Each row has a name. Each question is about the rows just above it.

[ 42 -52  18 -53] : J597
[-38  42 -35  -2] : J822
[-31  41  42  19] : J280
[-1  7 15  0] : J885
Shuffled J885 with one entry gone: [ 7  0 -1], missing  [15]
J597 without one entry, shuffled: [ 42 -53  18]. Gone:  [-52]
Which entry of J597 is missing from [ 18 -53  42]?  [-52]
J885 without one entry, shuffled: [ 0  7 15]. Gone:  [-1]

[ 13  13  15  26  15 -11]  J159
[-9 -9 -7 24 -8  0]  J280
[12 12 11  4 12  9]  J316
[41 40 41 -1 42 -8]  J822
[ 8  8  9 22  9  7]  J968
[-17 -17 -17  20 -17 -16]  J875
[-2 -1 -2 -4 -2 16]  J404
[-5 -5 -7 -9 -7 29]  J665
[ 9  9  9 11  9  1]  J885
[ 7  7  6  4  7 12]  J251
[  1   2   0 -12   0  23]  J597
[ 8  8  5 -8  6 22]  J431
Shuffled J875 with one entry gone: [-17 -17 -17 -17  20], missing  [-16]
J597 without one entry, shuffled: [  2   1   0   0 -12]. Gone:  [23]
Shuffled J431 with one entry gone: [22  6  5  8  8], missing  [-8]

[-33 -41   7 -31  29  29 -35   9  13 -34] : J431
[  6  12   6   5   2  -3  16  -8 -11  15] : J885
[ -6 -10  -5  -5  16  16  -7  -4  -3  -6] : J280
[  6  12   4   5   2  -3  16  -8 -11  12] : J875
[ 6 -4  6  7  2  2  8 -5 -8  6] : J597
[ 6  7  6  5  2  2  8 -5 -8 -4] : J968
[ 40  29 -40  39  21  21  36 -40 -43  39] : J404
Which entry of J885 is missing from [ -8   6  12  16 -11   2   6  -3   5]?  [15]
J597 without one entry, shuffled: [ 6 -4 -8  6  8  2  2  6  7]. Gone:  [-5]
J875 without one entry, shuffled: [  2 -11   4   6  12  -3  12  16  -8]. Gone:  [5]
Whose row is [  6  12   4   5   2  -3  16  -8 -11  12]?  J875
Shuffled J597 with one entry gone: [ 2  8  6  2  6 -5  7 -8  6], missing  [-4]

[-19   7  -1 -44   6 -14 -19  28] : J822
[-29   1   3   9 -16  42  -8  -3] : J280
[ 13   1   6  -7   0 -10  12   1] : J251
[ 13   8  -6  -7   0 -10  12   1] : J875
[ -2  11 -16  -2   2   1  12  11] : J404
Shuffled J822 with one entry gone: [-44   6 -19  -1 -19   7 -14], missing  [28]
Shuffled J822 with one entry gone: [-19 -19 -44  28  -1 -14   6], missing  [7]
Shuffled J404 with one entry gone: [-16   2  -2   1  11  11  -2], missing  [12]
J875 without one entry, shuffled: [ -6   8   0  13 -10   1  12]. Gone:  [-7]
Which entry of J404 is missing from [-16  -2  11   1  -2  12  11]?  [2]

